In the data rows, 128 means zero.
Here are some points, each followed by its number:
[116 145  98 138 122 140 121 142 136 116 123 131] 0
[125  84 111  83  48 158  85 103  91 102 171 103] 1
[175 140 195 139 119   0 103  76  94 156 115  87] 2
[151 143  95 142 138 146 111 105 125 105 127 137] 3
[ 98 133 129 138 123 152 144 122 139 169 117 113] 4
[161 143 163 155 157 145 166 121 126 179  86 174] 5
[ 85  79  87 124 140 139 124 155 143 125 161 142] 6
[175  93 103  72  55 141  77 152  95 107 138 128] 7
[159  75  98  86  51 171  84 156  97  86 168 131] 8
[194 139 236 124 129   0 116  46  63 190 208  22] 9
[121 155 101 141 124 137 120 139 140 112 117 129] 10
[121 172 100 146 125 119 119 128 177  82 105 126] 11
[117 139 107 139 128 146 125 129 137 145 116 121] 12
[140 103 134 129 148 132 103 149 105 102 170 110] 13
[105 112 115 134 113 151 113  85 123 135 143 114] 14
[115 157 137 142 164 125 136 132 156 132 100 134] 15
[ 79 107 148  30  88 164 195  62 125  91  98 123] 16
[131 174 155 155 176 136 169 129 144 174  82 171] 17
[115 152 111 142 131 144 123 138 137 120 116 133] 18
[108 204 193 157 193 106 183 138 150 176  64 159] 19
[166 107 160 142 124 133 115 136 143 134 114 124] 20
[136 127 114 133 135 134 119 122 128 125 121 139] 21
[138 129 105 126 127 123 112 130 115 115 131 131] 22
[ 77  68  74 124 133 137 134 165 141 129 158 148] 23
[121 153 100 136 114 141 116 144 133 111 123 127] 24
[ 77  83  82 128 135 128 137 166 141 120 145 142] 25
[245 133 255 147  55   0  80  83  78 191  53  62] 26
[116 144  98 137 122 141 120 142 137 117 125 131] 27
[108 156 101 150 116 141 124 155 134 108 130 130] 28
[ 73  72  83 111 133 140 136 158 144 124 157 145] 29
[ 76  71  79 122 134 138 133 161 140 126 156 147] 30
[111 154 110 148 120 146 122 145 130 113 129 131] 31
[116 178 156 152 175 130 161 136 153 158  81 157] 32
[166 114 165 152 124 134 119 141 144 137 110 125] 33
[147 145 157 151 170 137 173 112 111 179  86 186] 34
[139 139 136 146 148 140 147 122 130 160 102 160] 35
[ 90  75  81 129 132 137 135 160 132 120 149 146] 36
[170 106 175 155 123 135 118 139 143 142 111 121] 37
[144 147 165 159 149 141 153 138 136 178  94 164] 38
[133 139 108 128 129 133 120 106 142  98 120 131] 39
[ 79 121 156  32 107 161 202  76 143  90  92 133] 40
[133 157 110 133 124 110 113 125 148 116 111 117] 41
[ 58 114  80 132 171 108 138 188 188 108 151 124] 42
[117 157 138 142 164 125 139 129 152 136 101 138] 43
[152 166  94 144 137 147 115 100 124  97 117 134] 44
[123 163 102 143 127 120 118 133 169  86 109 125] 45
[ 77 111 153  23  98 161 203  69 140  88  94 130] 46
[121 161 109 151 120 142 126 149 133 116 123 132] 47
[ 85  74  80 127 128 135 137 163 132 122 146 147] 48
[122 180 162 154 178 134 173 131 147 172  77 168] 49
[127 156  92 132 126 131 116 134 154 108 103 128] 50
[101 209 191 160 199 121 190 145 158 178  56 169] 51
[190 109  60  53  85  77  69 139  57 141 142 101] 52
[147 144 153 151 167 135 165 114 118 167  88 178] 53
[143 104 140 127 146 120 105 170  84 104 190 107] 54
[116 178 158 153 177 131 166 134 150 170  82 158] 55
[ 81  88  82 129 135 132 134 159 138 117 144 143] 56
[120 184  89 150 111 132 123 163 140 104 121 124] 57
[ 80  43  98  83   0 202  86  78  75  73 241  73] 58
[202 148 238 123 131   0 109  40  59 187 199  23] 59
[153 116 148 147 125 131 113 143 145 136 119 125] 60
[122 174 152 150 176 129 160 132 149 159  86 159] 61
[124 169 151 151 174 133 159 129 149 160  89 158] 62
[121 181 159 155 181 130 170 132 151 170  79 164] 63
[116 137 104 136 130 143 121 135 137 131 121 128] 64
[127 169 157 153 176 134 164 131 141 166  91 164] 65
[177  99 102  68  60 131  77 147  87 109 138 127] 66
[118 144 105 139 127 143 121 136 135 129 118 126] 67
[122 154 100 139 125 140 118 140 135 116 119 128] 68
[104  65 109  85  28 177  87  89  84  89 201  93] 69
[190 158 227 125 135   0 106  49  60 171 177  45] 70
[174 101 171 145 126 131 116 136 144 136 111 124] 71
[145 120 125 134 126 128 112 139 127 130 127 130] 72
[189 150 217 123 137   0 108  50  69 174 187  44] 73
[119 161  97 143 121 140 121 150 138 111 118 128] 74
[114 133 104 137 128 145 126 132 138 144 120 124] 75
[ 86 107 152 130  91 153 117  91 144 122 172  92] 76
[134 115 126 131 131 110 107 142 122 124 139 129] 77
[161 109 156 142 125 134 117 135 143 139 114 123] 78
[117 179 156 152 177 131 164 134 150 164  82 160] 79
[136 104 147 131 151 126 105 167  87  97 187 106] 80
[119 166 101 144 126 113 116 130 184  81 105 125] 81
[ 79 120 154  33 104 162 197  76 146  90 101 133] 82
[160 144 174 153 174 140 183 109 110 190  75 192] 83
[176 103 177 149 123 135 118 141 143 142 108 123] 84
[120 177  91 147 113 135 122 158 141 105 118 124] 85
[164 174  77 146 142 141 103  85 123  72 133 135] 86
[114 185 163 152 181 127 167 136 153 167  78 162] 87
[125 166 143 149 164 134 153 131 145 156  94 158] 88
[ 81 111 151  29  99 155 200  71 142  95  98 134] 89
[169 107 171 150 124 133 118 139 140 139 112 123] 90
[127 171 157 148 169 137 169 129 138 172  82 168] 91
[176 143 205 124 140   0 119  64  75 175 189  55] 92
[159 100 154 140 127 129 116 137 139 134 119 128] 93
[161  74  99  85  52 169  87 153  96  90 169 130] 94
[110 153 111 149 120 146 122 145 129 114 130 131] 95
[ 90  76  81 128 132 136 134 160 131 120 149 146] 96
[171 129 200 125 142   0 112  78  78 162 206  51] 97
[ 77  70  77 125 132 136 135 162 138 127 156 148] 98
[137 106 143 138 155 137 112 147 110 105 165 117] 99
[122 179 160 152 178 132 171 132 147 170  80 165] 100
[145 147 152 150 166 136 168 114 117 171  87 180] 101
[ 77 116 153  26 101 163 196  76 150  82 108 133] 102
[107 157 109 154 115 145 122 152 131 110 132 129] 103
[121 141 118 140 126 126 118 127 130 130 123 122] 104
[142 133 106 128 124 125 113 131 110 117 133 131] 105
[ 79  73  79 126 129 133 137 167 131 122 146 146] 106
[154 123 148 145 124 136 115 142 147 142 117 125] 107
[172 102 174 148 127 136 117 141 142 138 115 122] 108
[ 98 139 131 154 124 150 139 131 138 178 123 108] 109
[110 132 110 136 130 144 129 130 139 156 117 120] 110
[147 132 102 136 131 141 111 120 119 120 130 137] 111
[126 126 117 136 129 139 114 107 123 149 125 127] 112
[116 147 104 140 125 146 118 138 135 115 121 130] 113
[163 151 172 153 160 127 170 111 115 188  88 175] 114
[116 164 102 150 117 141 122 152 133 110 127 129] 115
[158 135 172 150 174 136 176 113 105 177  85 182] 116
[136 102 141 137 154 137 106 150 109  98 173 110] 117
[121 173 100 151 119 137 127 156 134 111 119 131] 118
[122 170  99 144 124 135 124 149 140 115 113 129] 119
[183 152 211 126 133   0 106  55  72 164 172  55] 120
[ 65 114  83 132 168 110 136 182 183 109 149 125] 121
[155  96 111  84  66 144  87 133  99 107 144 125] 122
[168 109 168 152 126 134 117 136 143 140 112 121] 123
[125 157 146 147 157 139 156 124 139 159 102 156] 124
[156  95 110  82  65 143  86 135  97 106 145 126] 125
[195 109  52  45  79  72  65 138  52 145 138 100] 126
[147 136 153 148 167 135 166 112 113 167  86 177] 127
[112 140 115 143 126 147 126 131 137 152 116 117] 128
[132 102 141 143 162 147 108 139 111  93 177 109] 129
[136 101 144 135 156 140 105 150 111  98 178 107] 130
[ 90  89  92 121 138 141 122 147 142 126 148 141] 131
[172 141 185 160 156 145 171 125 126 188  79 177] 132
[ 75  72  81 121 138 139 130 160 146 128 158 146] 133
[191 145 240 121 137   0 114  43  46 190 224  19] 134
[128 101 140 137 157 139 107 150 108  95 175 110] 135
Which two points above are nearest to each new point by angle? Their numbers follow each, nearest first.
[141 139 108 134 127 130 118 113 140 103 123 136] 39 86
[114 147 106 142 126 144 121 138 137 119 119 128] 113 18
[145 152  97 139 133 146 113 106 125 104 120 132] 44 3
[168 105 102  86  85 132  90 142  97 119 133 133] 66 7
[167 102 107  83  67 142  85 149 100 105 140 130] 7 66
[165 102 133 121 125 110 112 168  81 119 169 119] 54 80
[138 107 142 133 153 130 112 155 100 107 172 115] 80 99
[167 134 187 138 123   0 105  86 100 151 123  89] 2 120
[177 127 209 123 144   0 111  71  73 167 213  43] 97 92
[126 130 119 138 130 140 118 115 125 152 123 128] 112 110
[  1  70  78  99   0 219  89   0 113  76 255  45] 58 69
[127 129 124 137 131 125 119 112 122 157 129 121] 112 109
[100 135 127 149 125 151 139 127 138 178 119 111] 109 4
[103  96  87 118 147 148 116 132 162 119 156 140] 131 6
[109 139 124 144 126 149 134 121 131 198 113 108] 109 4
[144 158 145 163 120 151 117 150 140 154 109 117] 107 60
[129 118 119 132 125 138 117 107 130 144 124 121] 112 14
[148 145 153 155 141 144 139 140 136 161 105 146] 38 132
[116 144 109 140 127 143 125 131 139 144 114 122] 12 128
[156 147 160 153 158 149 170 119 124 179  84 177] 5 83
[ 79  41 101  81   0 200  85  72  74  75 239  73] 58 69
[118 142 106 138 128 143 120 134 135 131 117 126] 67 64
[153 107 147 139 131 127 111 130 138 127 119 127] 93 20
[138 103 143 130 150 125 105 168  90 100 188 104] 80 54
[139  90 111  80  53 150  84 116  93 105 161 112] 1 122
[141 132 107 127 123 123 113 133 109 118 135 130] 105 22
[169 137 181 158 156 144 166 127 124 180  88 171] 132 5
[113 164 106 152 119 141 124 150 135 110 125 130] 115 47
[128 100 144 142 160 145 110 144 115  94 175 109] 129 135
[116 143 110 140 128 143 125 130 140 147 113 122] 12 128
[120 155  99 140 124 141 119 143 136 117 118 127] 68 74
[143 145  97 138 134 147 111 106 126 106 122 131] 3 44
[ 59  50 101  91   3 201  91  50  86  80 239  68] 58 69
[146 137  99 138 135 142 112 114 123 115 125 137] 3 111
[146 154  95 133 132 152 118  98 125  99 119 133] 44 3
[118 136 110 138 130 145 124 131 135 141 122 120] 12 75
[149 130 108 137 130 141 112 122 122 122 129 136] 111 3
[113 137 113 138 129 145 129 127 139 159 113 117] 110 128
[149 148 109 140 138 120 109  96 118 106 131 124] 86 44
[108 177 101 159 108 138 127 162 136 102 129 126] 115 28
[160 163  84 137 134 147 102  92 121  84 132 135] 86 3
[108 156 110 150 121 138 121 138 150 100 121 128] 10 28
[139 115 120 124 127 107 104 141 116 125 139 127] 77 52
[112 174 100 153 113 141 124 160 137 105 129 128] 115 28
[160 144 161 153 157 146 168 119 125 177  86 177] 5 83
[122 146  98 130 118 140 114 138 133 114 119 127] 24 68
[139 136 103 134 132 137 112 110 129 107 123 131] 3 86
[ 77 113 147  35 103 161 191  83 149  86 112 134] 102 82
[117 150 109 142 130 145 123 137 136 121 117 134] 18 113
[ 88 106 119 131 104 173 123  80 144 127 148 108] 14 76
[ 89 105 116 141 105 175 115  80 143 130 152 106] 14 76
[ 99  91  86 116 148 149 116 135 166 121 159 141] 131 6
[140  87 111  75  45 151  82 115  90 103 165 110] 1 122
[129  95 138 141 157 148 110 139 121 104 173 108] 129 130
[110 135 117 128 127 146 135 123 139 152 112 118] 110 4
[113 139 113 139 128 145 128 129 138 154 115 118] 128 110
[148  81 189 124 161   0 123 120  77 149 255  42] 97 134
[119 155 141 143 165 126 140 130 151 137  98 139] 43 15
[169 101  98  80  78 131  83 144  95 114 137 129] 66 7
[146 149 153 155 146 142 151 131 131 167  98 164] 38 5
[121 141 110 137 130 143 117 136 131 121 124 127] 113 68
[ 64  95  91 127 145 121 136 174 153 111 139 132] 25 56
[142  76 108  74  38 159  79 124  88  95 176 112] 1 122
[117 162 143 145 166 127 145 130 152 141  94 146] 43 32
[135 132 108 133 131 134 115 117 125 114 120 131] 3 44
[116 118 119 136 118 145 116  94 122 141 136 120] 14 112
[121 149  99 138 126 143 118 138 136 116 116 128] 68 113
[137 112 125 126 124 113 105 142 119 121 140 129] 77 54
[121 152 100 123 122 132 122 129 155 107 105 128] 50 11
[169 137 181 158 156 144 166 128 124 180  88 171] 132 5
[110 132 122 144 128 147 131 124 135 176 118 114] 109 4
[116 154 104 132 121 139 126 136 144 109 116 128] 10 74
[128 128 115 137 129 139 113 108 122 145 126 128] 112 14
[116 163 108 153 119 143 127 150 133 113 124 133] 47 115
[107 117 118 136 119 150 117  89 125 138 138 119] 14 112
[113 139 113 129 128 145 132 125 139 139 113 124] 12 75
[ 95 104 115 136 101 172 112  85 139 128 151 107] 14 76
[126 155 100 134 129 130 120 132 152 114 104 132] 50 10
[158 148 166 151 155 124 160 113 118 179  94 165] 114 83
[152 119 170 125 137   0 124  95  88 167 198  69] 97 92
[124 120 113 131 126 139 116 104 129 144 125 121] 112 14
[138 149 138 159 122 148 117 142 138 148 112 121] 107 128
[148 141  98 138 136 140 109 110 122 107 127 134] 3 86
[123 148 100 136 126 142 116 140 137 115 118 129] 68 10
[114 147 104 142 125 145 120 141 138 111 119 130] 113 0
[178  90 102  67  51 139  76 152  95 112 135 120] 7 66
[114 140 108 141 126 146 118 135 131 116 126 132] 113 27
[173 103 117  80  74 115  85 137  91 116 145 118] 66 7
[144 167 146 169 116 155 117 151 140 160 105 113] 107 128
[175  89 103  72  56 145  78 154  93 105 142 127] 7 66
[142 125 122 135 125 129 113 141 128 128 127 130] 72 60
[111 136 126 143 128 146 131 126 126 190 121 108] 109 4
[204 154 241 123 134   0 109  34  56 186 201  23] 59 9
[159 148 166 150 151 125 158 107 116 176  88 160] 114 83
[124 134 120 140 130 140 123 113 127 177 114 119] 112 110
[161 145 171 154 170 142 182 112 112 188  77 189] 83 34
[ 86 109 154 140  90 156 109  95 148 121 181  89] 76 58
[155 180  76 156 146 146 103  88 120  82 132 132] 86 44
[ 79  52 104  91  14 191  90  70  82  82 225  79] 58 69
[162 176  76 146 143 145 106  87 122  71 129 133] 86 44
[165 139 163 149 155 149 168 118 120 177  84 175] 5 132
